One turning vector, and how many steps it has turned:
The counts run from 0 to 67.
[ 17  -1 -42  -6   4  17 -16 -29   2 -22  20 -26 -41   7  -9   4   9   3
  19   2 -12 -20 -32 -16  36  -1   3 -29  -8  18  -6 -17  43   9   4   2
  19  30  31 -12  19] -> 15
[ -8  50   5  -7  24 -24  34   8  56  14   8  29 -10 -17  -2   8  19 -28
  -4  10  -3   7 -16  -7   8  17  15  29  19 -18   3   2  44 -15  34  20
  -7  20  24 -22   1] -> 27
[  1 -22 -18  33   0 -21  -1 -14 -29  -3  12  28  14  44   2  -3   6   2
   7  19 -40 -18 -20 -10  -7   5  -5 -37  -8 -30  -5  -1  10  15  -5 -17
  24   6 -24 -21  13] -> 5
[-16  19  12   8   3   4 -50 -41  -8  -7  19  16  -5 -27 -26 -12 -18 -23
  19  14 -10  26  35   9  -1  15  -6  -1  15  13  13  -8  42 -27  33  36
  20  -2  21  -3  11] -> 20
[-16   8  -3  16   7 -17  10   4 -22 -49 -15  35   2 -14  -1  13  37 -30
   9   0 -31  16  15  14  28   9  -7  19  -3  13   0  22   0  11   3  12
 -10  20  -8 -23  30] -> 67
[-16 -18 -17   2 -12  40   0  10   9  13   9  11 -15 -41 -21  13  -8  18
 -47   4  -3  21 -35   2 -42   8  11   6   0  34  33   2  23  -7  -5  14
  16   1  27  10  10] -> 29
[  7  -3  -8  21 -22  35 -10   4 -22 -25 -38  10   5   6   5  16   0   3
  10  -9 -23  -2  14  15  11  26   3 -12  -2   5   3 -14 -33 -34  -3 -11
 -38  -5  19  26  -5] -> 62
[ -8  -7  33  28  -8  -6 -12  -3  29  19  -8   5 -20  17   2 -42 -26   3
  -3   8  44  21   5  15 -34  14  16   1   9 -23   4  15 -11  16   9   5
 -22 -17 -52  20  -3] -> 42
[ 15  -3 -24 -15  14  22 -15 -35 -48 -35  -3 -24 -40  -1 -16  10 -16 -22
  33   5 -27  19 -11 -21   7  27 -16 -24  15  -3 -25  -8  -1  -5  -7  -1
  -3  12  -9   1  18] -> 12
[-21  12  38 -14  -4  -1  31  10 -13  37 -37  -8 -15  15  -6 -37 -20   9
 -63   1   0  17   6  30 -48   5  16 -18  -6 -27 -14  -8   0   7  -8  -7
  10  -8   0  12 -42] -> 40
[ 50   5   0 -17 -13  -7  18 -13  -1 -10  17   1 -17 -43  11  21  -7   7
 -14  10  23 -30 -20   0  -2  16 -40   5  -4  52  28 -24  54 -22  18   3
   2  26  51  -9  -1] -> 18
[  8  -4  14  -8 -25 -18   0  14  -4  25   6  36   9  -6  17  16 -19 -35
 -32  -6   5   1  17  27  -3 -26   3  -8  16 -17  19  29  28  19 -21   7
  -6  22 -25   4  41] -> 48
[ 26  19 -38 -12   2  49   7  10  -4 -19  -9   1  11 -35  18 -15  51   7
   0 -28  -8 -24 -15   0   1   0 -14  32 -16  16  -3  31 -11  -1 -39 -29
   2  -5   8  -7 -19] -> 65
[ -4  15  49  33  -5 -11   4  12  -5  -6 -18  14  23  10 -19   2 -24 -26
   5   8  26   2  13   7 -25  -1  24  26  -7 -32   5  11  -2  11   7   2
  16  37 -25   8  35] -> 49
[ -9   1 -15  32  -2  -1   6 -30 -52   3  27  15   3   4  -6   9 -10 -33
  31   8  -7   8  12  11   8  11 -27  10 -11  -1  -1  -3  44  12  10   8
 -22 -18  16 -50  70] -> 9
[  1   3   6 -12  19  -6  -5 -13  24 -46  15  25 -24  24  -4 -10  -5 -26
  30   1  17 -15  -4   5  23   9   1  13   1   8   4   2  31   2  23  19
  -5 -28   0 -31 -16] -> 24
[ 47 -36  13  25   5  -6  23 -29  -1 -24  30  14  16  -8  10  -9  -7  19
  20   0  11  13   7 -11  25  -6 -19  -1 -28   0   4  -9   1   3 -10  11
 -13  -4  -9  -5  19] -> 6
[ 43  -4  -1   1   0  27 -11 -30  -8 -18 -12  29  33  11 -26  -7   1  35
  15   1  18   2 -16  -2  19  25   9 -25  -6  -6  15  21 -33 -28  -7  -1
 -32  -3   1  65  -4] -> 54
[ -4  17 -39 -22   6  34 -13   9 -12 -38  12 -10   3 -10  19  29  62   0
  11 -12 -45 -20 -12   0  -2  -9  18  11 -16   4  29  10   1   4 -37 -30
   6  17   5  -9  20] -> 66
[ -4  -6  15   2  -7  -1  36  19   4 -15   2 -11   0   0   1 -20 -19  15
 -28 -13  23 -17   5  14 -28 -11  -6  -6  -5 -43   9  -7  -8  -6 -31  -6
 -27  19   3  14 -10] -> 47
[  4  20  32  16  23  -2 -19  19   7   4  -6  51  15   1 -11   9 -34  -9
  15  18  16   1  -2  -3 -23  43   7  16  17   5   7  -4   3   9  19  24
  19 -12  -5 -17 -37] -> 31
[  6 -19  26  54  18  23  16 -12 -10   7  33 -23  -8 -25  -2   2 -31  31
  15  -7  14  20   6  12   3  18 -20  21 -19  33  -6 -26  24 -11  -6  15
  -3 -19  17 -10  23] -> 10
[  3   8 -10  11  41  -6 -14 -32 -12 -25   4  -1  -5  18 -23   6 -13   7
  48  20  20  11  16 -12   3  21 -11 -21 -12  14 -12   6   3 -14   6  32
 -22  -7 -12 -13  -3] -> 13
[  9 -22 -11 -27 -23   2  71 -20  -4 -19  11  -7 -15 -13  23  30  17   7
  -4   5  -1 -23  -4  18  -4 -14   0 -11  12 -11   6  -7  12  -7 -12 -24
   4  -2  19   2  22] -> 7
[ 16  -7   2  15 -16   1 -15 -40  10  16 -40 -11   0  49   4   4 -30 -30
   6  15  31   0  -2 -14  20  11   8   0  -7   9 -32  16 -30  19 -18  -5
 -16  34 -33  -6  19] -> 52
[ 22  -4   2  14 -26   2   0  10 -12 -48  28   5  16 -12  16 -22  26 -18
  11 -16  29   1  -6  16  30  10 -13  19  -1 -28  22  10   1  -2 -10  21
 -13  35 -13  17  22] -> 56
[  2   5  54   0   9 -20  22   6  21  22  15  33  -7  16  -6  -3  10 -35
 -16  -3  20  -1   3   0 -13  21   9  23  19 -22   7 -10   4   6  29 -16
  18  49 -32 -27  -3] -> 38
[ 16 -39  44  12  13  -9 -12  18  17 -17 -16   3  -2  19  25  -4 -20  -2
  -4  33  -6 -10 -13  19  -9  -4  27  10  13 -35   1   3 -28  22   8 -13
  26  20 -30  -3  21] -> 45
[-12   5  54  -2 -11  -7  -8  16 -33  24 -16  21 -17  24   3   3 -10  -2
  -1  14  -8   0  38   6 -43  16  28 -18   8 -27 -32  -6 -16  15  11  -2
  11   9 -13  -8 -14] -> 41
[-22 -11  -1 -43 -17  11  23  -9  29 -17   7  30 -17  10   9 -15  16  34
 -48  11  31  -8   0 -13  -7   1  -4   8  -5 -27  35  -1  11   8  -8 -17
 -10 -11  12   8 -46] -> 36
[-25  23   2   8  -4  19 -25  -4  25   5 -14  22 -51   7  16  14 -14 -29
 -20  29 -33   0   5 -24   0  22 -26  -7  25  23  -9  11   9   7  23  16
  21   7  32   2 -22] -> 30
[ -4  31  -3  25   4  34   3  10   1 -20  -9  19  35  -8   2  12  16 -35
  12   6 -10  11  19  37  19   6  20  -5  -1  33  12  33 -22   7  15  36
 -14   5  -5  -2  37] -> 60
[ 24   8   3  15 -17  -1   1 -11 -19 -12 -23   9  31  16 -10  19  16 -20
 -17   7  -9 -14 -19  24  21 -15   0 -23 -30 -41  33  12 -11  -7 -32 -22
 -18  48   1  28  32] -> 55
[-10   8 -18 -21  15  31 -36 -16  -4   4 -27  -8 -35 -14   5  30  15   5
   6 -16 -28  -9 -25 -23  18  28   8 -15 -19   7 -15  14  26 -10   7  39
  -6  -5  35 -13 -26] -> 22
[ 21  25   9 -13 -32 -10   4   1 -14 -19   4   4  45 -12   8   0  10   8
 -16 -28  35  -5  34  32  11 -33 -12  17 -33 -19  11  -4 -20 -10  -5  14
 -22  24 -16  34  45] -> 57
[ 21 -29   3  36   9  16  20 -18 -28 -17 -16  21 -13   0 -12  15 -25  -1
  38  14  -3 -17  30  32 -10  13 -12 -14  24  12 -18   6 -12  17 -23  -2
  -1 -16 -38 -56   4] -> 2
[ 24 -14 -13  17  -9 -15  15  -3 -49   6  -7  14  11 -15  -3  35  -7  -5
  20  18 -10   0   0  33 -13   2 -16  -7  -6  -7  17 -36  10  25   7 -20
  20  14  17 -19  32] -> 8
[  8 -18  33 -25   3  -9  -3  16  -8  17 -19  -5 -15  45   1 -23 -12  -6
 -23  23   3 -39  20 -26  -7 -12  -7 -36  20 -16   2  17  -1  14 -29  -8
  -5  -1  -9  27  -3] -> 44
[ 25  -3 -14   0  29   4 -12 -19  -7 -57  15   1 -10  21 -11   6  21 -27
  24  20  -1 -11 -18 -20  24  47 -19  -8  10   0  12 -35  20  -6  29  14
  13  12  22 -35  34] -> 16
[ 41 -25  65  28 -14  13   8 -10  27  -3  -7  22  35  29   1   2  -6  -1
 -30   5  32  -5 -33   9 -14 -22  23  -1 -20 -20  22   6 -25  25 -13  35
 -32  16 -38  31   8] -> 46
[  0  29  -1  24 -26  27  -7  16 -13 -20 -21 -13  28 -27  17  34  -8 -39
   9 -10 -24   5   5  15   9   1 -18   9   1  -1  10  14 -19 -10  -3  -3
 -39  36   9  -8  51] -> 59
[  8  10   0 -14  20  18 -25 -15  39   5  -4  29 -24 -14  24  -7 -18  38
  -7 -19   8  -3   6   4 -24   7  13  13   4  -1 -14  -2   4  35  10  22
   9 -14 -15   3 -39] -> 32
[ 14  -9 -42 -24   4  -7 -15 -10   9 -44 -12 -29  -1  21  11 -24  20   5
  24  -9  24   8 -12  10  19   9  -1  15 -10   0  14  25  -4  16 -19  18
 -21  -7  10  -5   2] -> 64
[ -7   9 -17  -7  31  33  -5 -12 -23  21   4  34  -9 -36 -11  28  -6   1
  15  12 -23 -16  -4 -15  -3   6   0  -4  23  43  25 -31  32   4  11  19
  14  39  37 -11  24] -> 19
[ 19  16  -4  12 -12  27   4  -3   5  -3  -1 -19  20 -15   3 -35 -26  15
   9   5  28  13  31  17  -5 -30 -14   1  -5  -7   5 -10   1   5   5  10
 -20  20  15  49  32] -> 50
[-22 -14  36 -28  49   4 -26  -2   0 -13 -12  36 -30  48   3 -26   7  -6
  -8   9  -9  -4 -19 -32 -19  12   0   0  -8 -23  12  22  11  -5  26   7
  34 -28 -15 -46 -39] -> 34
[  5  42   5   8   0  -6 -35 -17  14 -18   6 -16 -18 -30   5  18   3  25
  15   5  20  16   0  -8  -1  10  -2  31 -30  37  15 -23  24   1   2  12
  -6 -11  22   3   4] -> 21
[ 29  -4  17  24   1  -6 -27  -6  -3 -13 -29  -7  25  -5   0 -13  -3  -4
  35 -20  20  -2   7   2   6 -11  12 -24 -17  -9   6  19  -1 -37 -21   9
 -26   2 -28  26  -4] -> 53
[-11  14   6 -20   8   7 -24  14  23  12 -17  10 -41  46  23  -9  -7  -4
 -11  43 -13  -8  -9  14  16  15 -11 -14  37 -38 -24   1  -3  -2 -19 -13
  12 -19   4   6 -57] -> 33
[ -4 -26 -10  21  12  15  34  -9 -23 -13 -16 -10 -10 -25   0  -8 -32  30
  35 -17  -1 -14  22  22 -31 -18 -38  13  11 -16  13  13   3  11   3 -39
   6   5   8  -8   4] -> 0
[ -1  27  48  -8  20  -6   6  10  44  -8  14  29 -22 -11  -3  -6  11  32
 -19   2  10  11   2  10 -19   9   4  39 -11   2  19  10  40   6  27  40
 -18 -15  -1  -7   2] -> 28
[ 13   6  42 -17  -5   1  -8 -15  20  -9   6 -19 -17  42  -5 -34 -33  44
 -16  -8  55 -28   5  24   0  -5   9 -28 -16 -32  -8   8 -21   3  23 -24
 -12  -9 -14  18 -34] -> 43
[  0  26  14 -49  22  18 -18  -6  10   1  12  33 -21 -10  24   5  25  19
 -12   2  14  11 -18 -20  -3  -7  -5  -6  -1  19  15 -23  24 -10 -17  -5
   7 -35  25  14 -13] -> 25
[ -1  -7 -19  14 -40  33  -2 -32 -41  21  -3   5  16 -18   8  -1 -61   0
   4   8  24  18  19  14 -11  -3   2 -16   1 -18 -15  15 -19  13 -45 -26
 -26  27 -16  54  33] -> 51
[ -3  14  20 -14   6 -13  16  -2  -8  29   2  31 -19  19  -5   8  10 -14
 -57  26   5 -11   2  -7  -7  -5   1 -17   5 -18  10 -16  -7   1  -5  25
  20   6   4 -21  -6] -> 37
[ 18  33 -19  49 -29  36 -19  -1  -8 -17 -29 -29   9 -21   9 -20 -16  16
  19 -21   1  13  29 -16  -4  12 -14   3 -23  38  21  12 -17  12 -11   7
 -14 -10   0  41   6] -> 61
[ 24  14 -47 -17 -10 -22 -10   4  28   6   2  24 -29  20   0   6  40   7
 -35  18 -37 -35 -56 -11  -1   8  13  38  -8  -6  28   1  32 -15  16  -2
  -2  -9  23   2 -30] -> 26
[  6  24 -18  -7  -6  -5  -7 -15 -26 -18 -22 -24  -5   3  17  -1  39 -24
  48 -21 -23 -16  -4  12  12  24   1 -13 -10   3 -19  29 -10  -2 -43   5
 -12  45 -13  -4  24] -> 63
[ -1  -4  34  -1  -5  -1  19  15  28  14  10  -4  10  -4   9 -27 -23  15
 -32  11  13  21 -16  -4 -42 -14  18   0 -10  -9  -7   1  -9  27  49  34
  -3 -19 -21   2   5] -> 39
[ 26 -19 -12  14   9   3  10 -32 -32  -1 -20  -3 -23   1   5   9  -9  24
  31  11 -22 -27 -16 -20 -13  11  15  -4 -13 -14 -15 -26   6   6 -24 -54
  19  -8   8  28   1] -> 4
[ 48 -60  31  20  -6  18  16 -55 -37 -18 -22 -32   4  35 -17 -10 -14  33
  30 -15   5  -2  25  23   6 -17  -2   0  -9  25   0   7 -14  36  -9 -21
  -3 -13   2 -27  16] -> 3
[ 15   5 -24   6   2 -17   5  -8   0 -13  31   7 -13   1  -2   0   4  31
   4  -2  13   5  -6  25  15  11 -10  26  -4   5  21 -18  44   6  19   2
 -18  12  37 -22  20] -> 17
[ 20  11  21  -6  18 -13  10  16  65  13 -14  25  20  30  12 -32  -2  17
  15  22  29   8   0   6   4   0  -4  30  -1  -5  -9  35  -1   7  21 -10
 -14 -18   5   8 -43] -> 35
[ -7 -21  14  21 -16  18 -10 -26 -43  27  -3  38   4  10  17   7 -23  -9
  -6   3 -43  -1  34  -6 -12   2 -15  -8  -7  21 -16   2  29   7  -3 -20
  24  20 -28 -10  19] -> 1
